In the data rows, zero lies at 4.5, halfway between 4 and 5.
Here are some points:
[9 3 7 6 6 6 3 5 3 2 5 2 8 7 5 3 0 2 7 8 9 9 3 4]
[3 5 4 5 4 2 6 4 4 5 5 6 4 2 4 4 3 7 4 4 4 3 6 6]
[3 7 4 6 6 1 4 4 6 5 4 5 2 3 4 4 6 6 3 7 4 1 2 3]
[4 5 2 1 4 3 5 4 5 4 1 6 5 4 5 4 6 4 5 4 4 6 3 5]
[2 6 3 3 4 3 6 7 5 4 4 4 3 3 2 5 7 5 2 2 2 3 2 5]
[4 4 5 5 5 6 4 4 4 5 5 5 5 6 8 3 4 5 5 5 6 4 4 4]
[5 5 4 4 7 5 2 5 6 7 4 5 3 6 2 2 6 4 4 5 5 4 1 3]
[3 5 4 5 5 4 6 5 6 4 3 5 2 4 1 6 7 5 4 3 2 0 4 6]
[2 4 4 3 4 5 6 5 4 5 4 5 1 2 4 6 5 7 1 5 5 3 5 7]
[5 5 4 3 6 3 6 3 6 6 4 5 4 3 3 4 6 5 4 5 4 4 4 5]
[4 7 2 2 4 2 5 3 6 4 2 5 2 2 2 6 8 6 2 5 4 2 3 6]
[3 4 5 3 5 4 6 3 6 6 3 5 3 4 4 7 6 7 3 5 4 4 5 6]
[4 6 6 7 5 5 6 4 4 2 4 4 9 6 6 4 4 4 8 3 3 3 7 5]
[5 4 3 4 4 5 3 5 5 6 6 4 3 6 5 5 6 5 5 4 4 5 5 4]
[5 5 3 6 7 3 5 2 4 5 3 5 4 2 5 4 2 6 2 6 5 8 3 6]
[6 4 4 4 7 2 4 3 6 5 5 4 2 5 2 5 6 4 3 5 5 3 1 5]
[9 2 9 6 2 7 2 4 4 3 7 1 9 8 9 3 0 1 9 5 8 9 5 3]
[4 4 5 5 2 4 5 3 5 5 6 4 6 3 8 5 7 5 5 3 3 8 3 6]
[6 4 5 5 5 6 3 6 4 4 6 3 6 4 5 5 1 5 4 5 7 5 8 3]
[6 3 6 3 1 6 5 6 4 2 7 2 5 5 5 5 2 4 6 2 8 6 6 5]
[6 4 6 4 5 6 4 4 4 5 4 4 4 5 4 6 1 4 4 6 9 6 6 4]
[5 3 6 6 7 6 3 5 6 6 3 3 5 8 2 4 6 4 5 5 5 3 6 4]
[3 4 3 2 4 5 4 3 5 6 3 5 2 4 4 5 7 5 3 4 4 5 4 6]
[7 3 7 5 4 7 3 3 2 4 6 3 8 7 9 3 2 2 9 6 7 9 5 3]
[2 5 3 2 2 3 6 4 4 4 5 4 2 2 3 8 8 5 5 2 2 4 4 6]
[1 4 4 5 3 6 5 7 5 5 6 4 5 4 6 5 7 7 4 2 2 4 5 7]
[6 5 4 5 6 4 5 5 5 3 3 5 6 6 3 5 6 4 4 5 6 3 4 4]
[9 1 9 8 4 8 2 4 3 4 7 2 9 8 9 3 0 2 7 6 9 9 6 4]
[4 4 4 5 4 4 3 6 5 7 8 5 2 2 5 6 5 6 2 5 4 5 4 6]
[3 6 2 4 5 2 5 6 5 4 4 6 2 3 0 5 6 6 4 4 2 0 3 3]
[4 7 4 2 3 2 5 2 4 4 4 6 3 2 5 4 7 4 4 3 2 5 1 4]
[4 6 3 7 8 3 4 4 5 5 2 6 7 6 3 2 7 5 7 4 1 3 3 4]
[6 5 6 6 6 2 5 4 6 4 4 5 6 5 5 2 5 4 5 7 6 2 3 5]
[2 5 4 6 5 5 6 6 5 5 2 6 2 4 5 5 4 6 3 5 4 2 6 6]
[4 4 3 2 2 5 4 5 5 5 5 5 2 3 6 6 6 7 3 5 6 2 4 6]
[1 9 3 4 4 1 5 6 3 3 4 4 4 3 4 3 9 5 5 3 0 0 3 3]
[9 1 8 6 4 9 1 5 4 5 6 3 8 7 7 4 0 2 5 7 9 9 6 4]
[2 6 2 7 4 2 7 4 4 5 2 6 4 4 2 6 6 7 5 1 2 0 6 7]
[8 4 6 7 7 5 2 4 6 6 6 4 8 5 5 0 1 2 6 7 9 8 5 2]
[5 4 2 1 3 6 3 5 4 5 5 5 4 6 6 3 8 6 6 4 5 4 3 5]
[9 2 7 4 5 6 3 4 5 2 8 3 9 5 8 2 0 2 6 6 7 9 5 3]
[5 4 5 5 5 3 4 6 4 4 5 3 2 2 5 6 2 4 3 6 6 3 5 4]
[9 0 7 7 6 7 2 2 4 5 6 3 9 6 6 2 0 2 4 7 9 9 6 3]
[2 6 3 4 6 2 6 3 6 7 4 6 3 1 1 4 6 5 2 5 2 4 4 4]
[9 2 8 7 4 8 3 4 3 5 6 2 8 8 8 4 0 2 6 6 9 9 7 3]
[3 6 3 6 6 2 3 6 6 5 3 4 4 4 1 4 7 4 4 4 3 3 4 5]
[2 4 2 2 3 4 5 4 2 5 6 5 2 2 6 7 8 5 6 4 3 5 3 6]
[7 2 4 3 6 5 5 2 4 4 3 5 4 4 5 4 3 5 2 8 9 8 3 7]
[1 6 4 1 5 1 8 3 5 5 3 6 3 0 3 6 4 6 1 4 3 2 3 7]
[5 4 3 3 5 5 2 6 4 5 6 5 4 7 4 5 8 4 5 4 3 2 3 3]
[5 4 4 2 3 5 4 4 3 5 5 3 3 3 5 6 4 5 4 4 6 4 5 5]
[3 5 3 4 5 3 4 7 5 6 4 6 0 3 2 4 7 5 2 4 4 0 4 6]
[4 5 2 2 4 4 7 3 3 3 4 5 2 2 4 6 5 5 3 4 4 6 3 7]
[3 6 4 4 4 4 6 4 5 2 3 5 3 1 2 6 5 7 3 4 3 2 6 5]
[1 6 5 5 7 4 6 3 6 3 3 6 6 5 5 4 6 5 5 4 1 3 5 4]
[5 4 4 6 5 4 6 4 4 5 4 5 4 4 4 5 3 3 5 6 5 3 5 4]
[3 4 2 3 3 3 6 4 3 2 6 5 2 3 3 6 7 3 4 1 0 5 4 7]
[4 1 4 3 4 6 2 6 4 7 5 5 0 5 5 7 5 7 2 7 6 3 5 8]
[3 3 4 4 4 5 5 4 3 6 4 5 1 5 6 6 4 6 2 7 6 4 4 6]
[9 3 7 2 1 7 3 3 3 2 6 0 9 4 9 4 0 2 8 6 9 9 4 4]
[7 3 6 4 4 7 4 4 4 5 5 5 5 5 7 4 2 5 3 7 7 6 4 6]
[9 2 7 8 4 8 3 5 2 3 6 2 8 9 8 4 1 2 9 6 9 9 5 3]
[4 5 3 3 4 5 5 6 4 5 5 5 3 3 3 6 6 5 3 5 6 2 5 4]
[2 4 3 5 5 5 4 6 4 4 6 4 3 4 3 4 9 8 5 2 0 0 5 5]
[2 6 4 6 6 4 6 6 5 3 3 5 5 4 3 4 5 5 5 2 0 0 7 4]
[2 6 3 4 5 2 7 2 6 6 2 8 3 4 1 5 8 5 3 3 0 3 3 7]
[2 8 3 3 5 2 6 3 4 3 5 4 4 1 2 6 5 5 4 1 2 2 3 5]
[7 2 7 5 3 7 4 6 5 5 5 4 5 5 6 5 3 4 4 4 8 4 6 6]
[4 3 5 4 4 8 4 6 5 6 2 5 4 9 5 5 6 6 5 5 5 3 6 5]
[4 2 5 3 3 5 3 3 4 8 5 4 3 3 6 3 3 5 2 7 7 7 4 6]
[3 5 3 7 5 4 6 5 3 6 3 5 3 4 4 5 6 7 4 4 3 3 4 6]
[4 4 3 2 4 5 5 5 4 6 4 5 2 4 5 5 7 6 4 3 5 4 2 6]
[4 3 3 3 4 5 2 6 5 5 6 3 3 6 5 5 7 4 6 4 3 4 2 4]
[2 7 5 5 5 4 6 6 5 2 3 4 5 5 2 4 5 7 5 5 4 0 6 3]
[2 6 4 3 6 2 5 4 5 3 3 4 3 3 2 6 5 6 3 3 3 2 5 5]
[2 5 3 4 3 4 6 4 4 2 3 5 5 5 4 6 7 5 6 2 0 3 5 4]
[8 3 5 5 6 4 1 3 5 5 6 3 8 7 5 2 5 3 8 4 5 9 3 2]
[3 5 3 3 5 3 6 4 5 3 5 5 2 2 2 6 6 4 3 4 2 3 3 6]
[4 6 4 5 5 5 4 4 4 5 1 6 3 5 4 6 6 6 2 5 6 1 5 5]
[4 6 3 4 6 4 3 5 7 2 3 4 5 9 1 5 8 2 7 3 4 2 3 2]
[6 3 5 5 5 4 5 5 2 4 6 4 3 4 5 5 2 5 5 6 8 4 5 6]
[5 4 5 6 5 4 5 3 5 6 3 4 5 5 5 3 2 3 5 6 6 8 5 5]
[6 0 7 8 4 7 2 5 5 7 4 5 3 9 8 4 0 6 4 7 9 6 7 7]
[1 5 5 7 3 2 6 5 5 4 5 4 3 3 1 6 3 5 4 2 1 2 6 3]
[6 4 5 2 6 4 4 4 5 3 4 5 4 5 5 4 5 6 5 6 6 5 3 4]
[4 6 4 3 4 3 5 5 5 5 3 6 1 4 2 6 8 6 4 4 4 1 4 5]
[5 3 5 7 5 5 5 4 6 6 4 4 5 8 4 4 3 4 3 5 5 7 5 6]
[2 7 3 2 2 3 6 4 4 3 7 3 2 2 2 7 8 5 5 2 2 0 3 3]
[3 5 4 5 4 5 6 3 5 4 6 5 4 2 5 5 6 6 4 4 4 4 5 5]
[1 3 5 6 3 6 6 6 5 5 5 6 3 5 5 6 4 7 3 5 4 0 7 7]
[5 2 5 3 4 4 4 3 5 5 4 5 2 4 5 4 3 5 3 6 7 7 4 7]
[4 6 7 8 6 5 4 6 6 3 4 4 8 7 3 3 3 4 7 4 5 2 7 4]
[2 6 3 5 4 2 6 2 3 3 3 5 4 3 3 7 7 5 4 3 0 4 4 6]
[5 2 4 3 2 6 3 3 4 6 6 5 2 5 7 5 5 7 2 5 7 9 5 7]
[7 2 5 7 4 8 4 4 4 3 5 4 7 9 7 4 1 3 6 7 8 9 4 6]
[3 5 5 8 6 5 5 5 6 5 6 4 6 6 4 3 5 5 6 4 3 2 6 4]
[9 4 6 3 5 6 2 4 4 3 6 3 8 7 5 3 5 2 8 5 8 6 2 2]
[1 6 3 6 5 3 7 4 5 5 3 4 3 4 2 6 7 4 4 3 0 2 3 6]
[2 5 4 6 5 4 6 5 5 5 4 5 4 3 3 4 2 4 5 5 4 1 6 4]
[4 3 4 5 4 6 4 5 5 5 5 3 5 6 5 6 6 3 7 2 3 4 6 5]
[6 3 5 3 6 6 4 5 3 2 6 3 5 5 3 6 1 4 5 4 6 6 7 2]
[2 6 5 6 5 4 6 5 5 2 5 4 6 3 4 6 4 3 5 3 1 2 8 3]
[9 2 8 6 5 8 3 4 6 6 5 3 9 9 7 3 0 2 7 8 9 9 5 3]
[9 2 8 8 6 7 3 4 4 4 4 3 9 7 8 1 0 3 7 8 9 9 6 3]
[5 6 4 3 5 1 5 3 5 4 5 4 4 0 4 4 5 5 2 6 6 4 3 2]
[3 5 5 7 7 4 5 6 6 3 4 6 4 5 2 5 3 5 3 4 3 2 5 3]
[2 5 3 5 3 5 3 5 5 7 5 6 3 3 5 5 8 7 4 4 4 3 4 6]
[3 5 4 4 4 4 6 5 5 4 3 5 4 6 4 5 8 5 5 4 4 1 4 5]
[6 4 4 2 5 4 3 3 3 5 4 4 3 4 4 6 2 3 2 6 8 6 5 3]
[5 6 4 3 4 5 4 4 3 4 5 4 5 4 7 5 5 4 5 5 6 4 4 4]
[3 7 3 4 6 3 6 5 6 5 2 6 3 5 3 4 8 7 2 5 4 2 3 6]
[7 4 4 3 5 2 5 4 4 2 6 2 5 3 5 4 1 3 4 6 6 6 5 1]
[5 1 5 2 3 6 6 2 5 5 6 6 5 3 8 4 5 6 2 6 5 8 3 6]
[3 5 4 5 4 3 4 5 5 4 5 5 4 4 4 5 6 4 4 4 1 2 5 5]
[3 4 4 4 4 6 2 6 5 8 4 5 1 6 5 4 9 6 5 3 3 3 3 5]
[3 7 4 2 6 1 5 6 5 3 6 4 5 4 3 5 9 5 6 1 0 0 4 3]
[5 4 4 0 5 4 5 5 4 5 4 5 3 3 5 5 4 5 2 5 6 4 4 5]
[4 5 7 7 5 5 5 4 5 2 4 3 7 7 4 4 2 1 8 2 3 7 7 4]
[9 2 5 4 4 9 2 5 2 2 6 2 9 9 8 2 2 1 9 6 7 9 4 3]
[4 6 4 4 6 5 3 5 6 5 4 5 5 6 2 4 6 5 5 5 5 3 4 3]
[3 4 5 5 4 4 6 3 4 7 3 5 4 3 5 6 5 5 3 4 3 5 4 6]
[5 5 6 5 4 4 5 4 5 4 5 3 5 5 3 5 2 3 4 4 5 5 6 3]
[2 4 3 6 6 4 6 4 6 6 4 5 2 6 3 5 6 5 5 5 3 1 3 6]
[3 5 4 3 3 4 6 5 5 4 6 4 2 2 2 6 5 5 3 1 1 4 2 4]
[5 2 4 3 4 4 5 5 3 4 5 3 4 4 7 4 4 4 2 5 6 7 4 5]
[6 3 4 3 5 5 4 3 4 6 2 5 4 5 5 5 1 4 3 7 8 9 4 5]
[4 6 4 6 6 2 6 4 5 4 5 5 4 2 3 5 4 5 2 6 5 2 5 3]
[9 1 6 7 6 5 3 5 5 4 5 2 7 6 5 1 0 2 4 9 9 9 5 4]
[6 4 5 7 5 6 4 4 3 5 4 3 5 5 5 5 0 3 5 5 6 7 6 4]
[5 2 5 6 1 8 4 4 2 4 6 4 5 6 9 6 4 5 7 4 6 6 6 5]
Then 24 other points, each followed by its number:
[2 5 3 5 7 3 4 5 5 3 3 6 5 5 2 4 5 5 5 4 3 2 4 4] 0
[9 2 9 9 4 6 4 3 4 4 5 5 9 6 8 2 0 2 5 9 9 8 8 4] 1
[1 7 4 5 5 3 7 5 5 4 1 5 5 4 3 4 6 4 5 3 1 1 5 4] 2
[1 5 4 6 4 4 6 5 4 2 3 4 4 5 4 5 5 6 6 3 1 0 5 4] 3
[3 6 6 6 4 6 8 5 4 2 4 3 7 4 4 5 3 3 6 4 3 2 8 4] 4
[4 4 5 5 4 5 5 5 5 4 5 4 4 5 4 6 4 5 5 5 5 2 6 5] 5
[5 5 3 4 6 4 2 4 6 6 4 5 4 6 3 3 9 6 5 4 3 3 2 5] 6
[1 6 3 6 4 4 5 7 4 4 4 4 3 5 2 6 7 3 6 2 0 3 4 6] 7
[5 4 4 3 5 4 3 4 5 5 4 5 3 8 2 5 7 4 5 3 5 5 2 6] 8
[6 3 7 4 2 6 3 3 4 5 5 4 9 6 9 3 4 4 7 6 7 9 5 3] 9
[4 4 5 4 4 3 4 7 5 3 6 4 4 4 4 4 8 5 5 4 3 2 2 5] 10
[1 7 4 5 5 4 5 5 4 4 2 6 4 5 3 4 7 5 4 3 1 3 4 5] 11
[5 3 2 3 3 4 3 4 4 6 4 4 2 3 4 5 3 4 1 5 8 5 3 4] 12
[7 3 4 3 5 4 4 5 2 5 6 3 3 3 6 4 1 5 5 7 9 7 5 6] 13
[1 6 5 7 5 4 7 6 4 6 3 5 6 5 5 4 6 5 5 4 2 4 4 7] 14
[9 2 8 5 4 8 2 4 4 4 5 2 9 9 7 4 0 2 8 6 9 9 8 3] 15
[3 4 4 5 5 4 6 4 5 5 4 7 3 5 1 4 8 6 3 4 0 2 4 5] 16
[4 6 3 5 7 2 5 6 6 4 3 5 4 4 0 6 7 5 3 3 2 2 3 5] 17
[5 4 6 3 4 6 6 4 4 2 5 3 7 3 7 4 0 2 5 5 5 8 6 3] 18
[9 1 8 4 3 8 2 5 3 4 8 3 8 5 9 3 0 2 6 8 9 9 6 3] 19
[1 6 4 4 6 3 5 4 6 6 1 7 4 3 3 5 6 6 1 5 4 2 4 5] 20
[4 6 3 4 5 2 5 6 5 4 3 4 5 5 2 4 5 4 6 4 4 2 4 4] 21
[2 6 4 5 4 4 4 4 4 6 4 6 4 3 4 4 6 5 4 4 3 4 6 4] 22
[1 8 2 3 5 2 7 3 4 4 2 6 2 1 3 5 5 6 1 6 5 3 3 5] 23
Which three of these numbered points are nearest to each point below, looking only along the 4 directions in which the first points spread most? Their numbers follow each, nearest first.
[8 4 6 4 5 6 0 5 5 6 6 3 8 7 6 4 3 2 9 5 7 9 4 3] > 9 18 15
[3 7 5 8 5 5 6 5 5 2 4 4 9 5 5 3 4 3 7 2 4 5 6 5] > 4 21 5
[5 5 3 4 4 6 3 5 4 6 5 5 3 5 6 4 8 5 5 4 4 5 2 6] > 8 10 6
[6 2 5 6 4 5 4 2 4 6 4 6 4 5 7 4 1 4 2 9 6 9 4 5] > 13 12 18
[5 4 5 4 4 2 7 3 6 3 4 4 7 3 4 4 2 4 4 6 4 4 6 4] > 21 4 5
[1 7 3 3 3 4 5 7 3 1 6 3 4 3 6 5 9 6 6 0 0 2 3 5] > 7 10 3
[4 6 4 2 5 4 5 5 4 1 6 5 5 4 4 3 7 6 5 3 3 4 3 4] > 10 6 8
[8 4 7 4 4 7 2 5 6 7 6 3 8 7 9 3 3 2 8 3 7 9 4 5] > 9 15 19
[3 6 4 3 5 2 7 5 7 3 5 4 2 3 0 7 6 5 0 3 2 0 3 4] > 17 20 23
[2 6 3 5 6 3 6 6 5 6 5 6 2 3 3 5 8 6 4 4 2 1 3 6] > 16 11 17
[2 6 2 3 5 1 7 4 6 4 3 6 3 1 1 5 6 6 1 5 3 2 4 6] > 23 20 17
[2 6 3 5 6 5 6 5 5 3 2 6 2 3 0 5 5 6 2 6 5 3 5 5] > 20 17 23
[5 4 3 2 4 3 4 2 4 5 4 6 3 2 4 6 4 6 2 5 6 6 3 6] > 12 23 8
[8 2 8 8 6 6 4 3 5 5 3 4 9 8 5 2 0 3 5 8 8 8 8 4] > 1 15 19
[5 4 7 3 3 5 5 3 4 3 6 2 6 2 4 5 0 2 5 4 4 9 6 4] > 18 13 9
[1 5 4 7 6 4 5 6 3 5 4 5 4 6 4 4 7 5 5 3 0 2 4 6] > 3 7 14
[4 4 4 6 6 4 5 6 5 5 1 7 2 5 1 6 3 6 2 7 6 0 6 6] > 20 5 0
[6 4 4 4 5 4 6 4 4 6 5 5 3 5 6 3 6 5 3 4 3 5 3 5] > 8 22 5
[2 6 2 3 4 1 7 4 6 2 5 4 2 2 1 6 7 6 4 3 2 1 4 4] > 17 11 16
[5 5 6 6 7 6 4 5 6 3 4 5 5 7 5 5 6 5 5 6 6 3 4 5] > 5 4 14
[8 1 6 3 4 6 5 3 4 5 5 4 3 6 6 7 2 5 3 6 9 6 5 5] > 13 12 9
[2 5 5 6 4 5 6 6 5 2 3 5 6 4 4 5 5 5 5 1 0 2 7 6] > 3 7 14
[4 6 5 4 5 5 2 6 4 5 5 4 5 5 4 4 5 5 4 5 4 2 5 3] > 5 14 8
[3 5 4 6 5 4 4 5 6 6 2 7 2 5 3 4 4 8 1 4 4 3 5 7] > 20 22 16
[9 2 5 4 7 3 2 1 5 6 4 4 3 5 5 3 4 3 5 7 9 9 1 5] > 13 18 12
[8 1 8 7 3 7 4 4 3 3 4 3 9 9 9 0 0 3 9 6 9 9 8 3] > 15 1 19
[3 7 4 6 5 3 5 5 5 4 4 5 5 5 1 4 5 4 4 5 3 0 5 3] > 0 21 2
[2 7 4 3 4 3 5 4 5 4 4 3 4 2 2 5 6 4 4 1 2 2 4 2] > 11 2 17
[3 7 4 6 6 3 6 5 6 4 4 4 5 6 0 5 7 5 5 2 0 2 5 3] > 2 3 11
[3 7 4 6 6 1 5 5 5 3 5 6 4 4 3 4 6 5 6 3 1 2 4 4] > 2 21 0
[3 6 2 2 5 4 3 6 6 4 4 5 0 4 2 5 9 7 2 3 5 0 4 4] > 16 20 11
[3 6 3 7 7 2 5 3 5 5 3 6 4 2 0 4 6 4 3 4 1 4 5 5] > 17 0 2
[1 5 2 3 5 5 4 5 5 6 2 6 1 4 2 6 9 7 4 3 2 2 3 8] > 16 11 20
[3 5 5 6 5 4 6 4 5 6 3 7 2 4 4 5 7 6 4 3 0 4 4 7] > 16 6 22
[3 5 4 5 5 3 5 3 3 6 5 5 4 5 7 5 5 5 4 4 3 6 2 6] > 8 22 10
[7 2 6 4 3 7 2 4 4 5 5 3 8 8 6 2 4 1 8 4 4 9 4 3] > 9 18 15
[3 5 4 4 6 3 7 4 4 3 3 6 2 0 4 5 4 5 0 6 5 4 3 4] > 23 20 12
[1 4 2 5 5 3 4 6 5 7 5 5 1 4 2 5 9 7 4 3 0 0 3 6] > 16 11 7
[5 6 5 7 5 4 4 5 4 4 3 5 7 5 2 3 6 3 8 4 4 3 5 3] > 4 21 0
[2 6 6 4 2 5 6 6 5 4 5 5 5 5 5 5 9 6 4 3 1 0 5 4] > 7 3 11
[2 4 3 4 6 5 3 8 7 7 5 5 0 5 1 6 9 7 3 3 3 0 3 5] > 16 11 20
[4 5 6 8 4 4 5 7 7 4 5 3 7 6 4 4 3 3 6 3 3 1 7 4] > 4 14 21
[4 5 5 6 5 5 4 5 5 6 4 5 5 6 4 5 6 5 5 5 5 3 6 4] > 5 14 8
Now 24 new points, numbered from 0 again:
[5 4 5 4 4 5 3 3 4 5 4 5 4 3 6 5 2 5 3 6 7 7 4 5] 0
[2 5 4 3 3 3 5 4 4 5 7 4 2 3 4 6 8 6 4 2 2 2 3 5] 1
[7 2 9 7 2 9 3 5 4 4 7 2 9 8 9 4 0 2 9 4 7 9 7 4] 2
[5 6 6 5 6 5 4 6 7 5 3 4 6 8 2 5 4 4 4 5 6 3 5 4] 3
[3 4 3 4 3 1 7 4 4 3 4 5 2 1 5 6 3 5 2 4 3 4 4 6] 4
[2 6 1 3 4 2 4 5 5 6 4 7 0 5 3 6 9 7 4 3 2 0 2 7] 5
[1 6 3 5 3 4 4 6 4 4 5 5 4 5 6 3 9 5 5 3 1 3 4 5] 6
[4 7 4 5 8 5 3 6 6 5 4 6 1 6 1 6 7 6 4 5 5 0 3 3] 7
[0 9 4 2 3 3 5 7 6 3 4 4 4 5 1 4 9 3 6 3 1 0 3 2] 8
[6 7 4 1 7 2 4 3 6 6 3 5 2 3 5 4 8 6 3 8 7 3 1 3] 9
[5 5 6 5 4 6 5 5 6 5 4 5 6 5 4 4 5 3 6 5 3 4 5 4] 10
[9 2 7 5 6 9 0 5 5 6 5 2 7 9 5 3 2 3 7 7 9 8 6 2] 11
[3 6 4 5 6 4 6 5 5 7 3 6 2 3 1 6 7 6 2 4 2 2 3 6] 12
[3 4 2 3 4 4 3 5 4 8 3 7 3 5 6 4 9 6 4 4 4 3 1 5] 13
[5 4 3 1 3 5 4 5 3 3 7 3 2 4 4 5 5 5 2 4 4 3 4 4] 14
[4 6 4 6 4 4 7 4 4 3 4 6 6 3 4 5 3 6 4 5 4 3 6 6] 15
[9 1 7 2 2 8 4 3 3 4 7 2 7 4 8 4 0 1 6 6 9 9 7 4] 16
[2 5 4 4 4 5 4 5 3 5 5 5 2 4 4 8 9 6 6 1 2 1 5 5] 17
[3 7 4 5 6 2 4 5 5 4 4 5 3 3 1 4 5 5 4 4 5 1 2 3] 18
[3 3 5 3 2 4 5 5 4 6 6 5 3 3 7 6 6 3 5 3 2 5 4 6] 19
[5 3 4 4 5 5 4 5 6 4 6 4 4 7 3 4 6 4 6 3 4 3 3 6] 20
[3 6 2 4 5 6 6 5 4 6 3 6 3 5 4 4 6 6 3 3 3 2 3 6] 21
[7 7 5 3 4 6 3 5 3 2 6 3 9 5 6 2 5 1 7 5 6 7 5 1] 22
[3 6 3 3 4 4 4 4 5 4 3 4 2 6 3 4 8 4 5 4 5 3 4 5] 23
Which three of these numbered points are nearest to each point below, looking only along the 4 directions in which the first points spread most? Their numbers follow each, nearest first.
[1 7 5 7 6 3 7 5 6 2 4 4 7 4 3 2 7 4 6 2 0 3 4 3] > 8 18 6
[3 6 5 7 4 6 3 7 3 6 6 3 4 5 6 5 6 3 7 1 2 4 5 5] > 20 6 10
[7 3 7 7 6 6 5 3 4 4 4 4 9 8 6 4 0 2 8 7 9 8 8 3] > 11 2 16
[8 2 8 6 3 8 3 6 3 4 7 2 9 7 9 2 2 2 8 5 6 9 6 5] > 2 11 16
[2 4 6 4 3 6 5 6 3 6 6 4 4 5 8 6 9 6 6 3 1 5 4 6] > 19 6 17
[5 2 5 3 2 4 5 2 5 4 4 4 3 3 5 6 4 5 4 4 3 7 5 6] > 14 19 0
[6 2 8 5 5 8 3 6 4 4 6 4 7 6 7 3 1 5 6 7 8 6 7 4] > 11 2 16
[4 7 3 5 6 3 4 4 6 5 5 5 4 4 1 4 6 3 5 4 3 1 3 2] > 18 15 23
[8 4 5 7 6 6 4 6 4 4 2 5 7 8 4 4 2 5 5 7 9 3 6 4] > 3 10 11
[5 4 3 2 4 5 3 6 4 3 5 4 4 5 4 5 6 3 6 2 3 8 3 6] > 19 14 20
[9 2 9 7 6 8 2 4 4 4 6 3 9 9 7 3 0 3 6 8 9 8 6 3] > 11 2 16
[6 4 4 3 4 5 3 4 5 6 4 4 3 7 6 5 9 5 4 4 3 5 2 4] > 19 14 20
[4 6 3 2 3 3 7 4 4 3 5 5 4 1 3 4 5 6 3 4 3 5 3 5] > 4 14 9
[4 8 4 3 6 1 5 5 6 4 6 3 2 2 2 4 9 6 5 4 4 0 2 2] > 18 8 23
[4 7 3 3 4 3 5 4 3 4 6 4 2 1 5 4 5 4 3 5 4 4 3 4] > 4 14 9
[3 3 5 3 1 6 8 4 4 5 5 4 3 2 5 7 6 6 3 3 3 6 6 7] > 19 14 13
[6 6 6 4 3 5 4 4 3 2 5 3 9 4 8 4 4 2 8 3 5 9 5 3] > 22 10 16
[5 5 3 4 8 5 5 6 6 4 2 7 4 6 1 4 6 5 4 4 4 0 6 3] > 7 18 15
[9 2 7 7 6 8 1 4 2 5 7 3 8 9 9 3 0 3 7 8 9 9 6 5] > 11 2 16
[9 3 7 6 6 6 2 4 4 4 4 3 9 8 6 3 0 1 8 7 9 8 5 2] > 11 2 16
[8 1 5 5 3 8 2 5 2 5 6 4 9 8 9 2 2 2 9 4 9 9 5 4] > 2 11 16
[2 7 3 4 5 1 7 4 4 2 7 4 5 2 2 4 6 4 5 0 0 2 3 3] > 8 18 1
[1 5 1 5 3 5 5 7 3 5 5 6 3 5 3 5 9 6 6 0 0 0 3 6] > 17 6 1
[3 5 4 6 4 4 6 5 3 5 5 5 3 4 4 5 6 4 4 3 3 4 4 5] > 23 21 20
[3 5 4 4 3 5 5 4 4 5 4 6 4 3 3 5 5 4 4 3 1 4 5 6] > 23 21 14
[8 2 8 5 4 9 3 4 2 5 7 1 9 6 9 3 0 3 8 6 9 9 6 4] > 2 16 11
[7 5 6 4 4 4 3 5 4 4 7 2 8 5 6 4 4 3 7 4 5 6 5 2] > 22 10 20
[5 3 4 2 3 3 6 3 4 5 6 4 4 2 5 5 5 6 3 4 4 5 3 5] > 14 4 19
[4 5 4 3 3 5 5 3 4 5 4 6 3 1 5 6 4 6 3 4 4 6 5 5] > 14 4 9
[8 5 5 3 4 4 5 4 5 6 4 4 5 3 7 3 2 5 3 7 7 6 3 5] > 0 9 15
[6 7 3 3 7 2 4 4 4 5 3 6 3 0 3 4 3 6 1 5 7 4 3 3] > 9 4 18
[2 4 4 6 4 7 5 4 4 6 5 5 5 6 6 6 6 6 6 3 3 5 5 7] > 20 19 23
[6 1 6 8 6 8 2 6 3 7 4 6 5 9 9 2 1 7 4 8 8 7 7 6] > 11 0 2
[2 4 4 7 4 6 7 5 4 4 4 6 2 3 5 6 4 7 2 5 5 1 6 7] > 21 7 13
[2 2 3 3 4 4 6 3 4 6 4 5 1 5 4 6 5 5 2 5 3 4 3 7] > 13 21 14
[7 3 7 6 4 8 0 7 4 6 6 3 7 9 7 3 4 2 8 5 7 7 4 2] > 2 11 22
[3 6 3 6 6 5 4 7 6 5 4 5 4 4 0 5 6 3 4 3 1 0 5 5] > 7 18 21
[7 2 5 4 2 4 4 4 4 6 5 4 2 4 6 5 2 5 3 5 9 8 3 6] > 0 14 9
[1 6 3 3 3 5 6 6 5 4 7 2 3 0 5 7 7 6 3 0 1 2 4 4] > 1 17 6
[2 4 5 4 3 5 6 5 4 3 5 5 3 3 5 6 6 5 5 5 3 3 4 4] > 23 14 20
[2 5 4 5 4 5 5 5 4 4 6 3 4 6 3 5 7 4 6 1 0 3 4 3] > 6 17 20
[3 7 3 2 2 2 6 4 4 5 5 5 4 0 6 5 8 5 5 3 1 4 2 4] > 1 14 4
[6 3 7 7 5 7 2 6 4 6 6 2 9 7 6 3 1 1 6 7 6 9 6 1] > 11 2 22
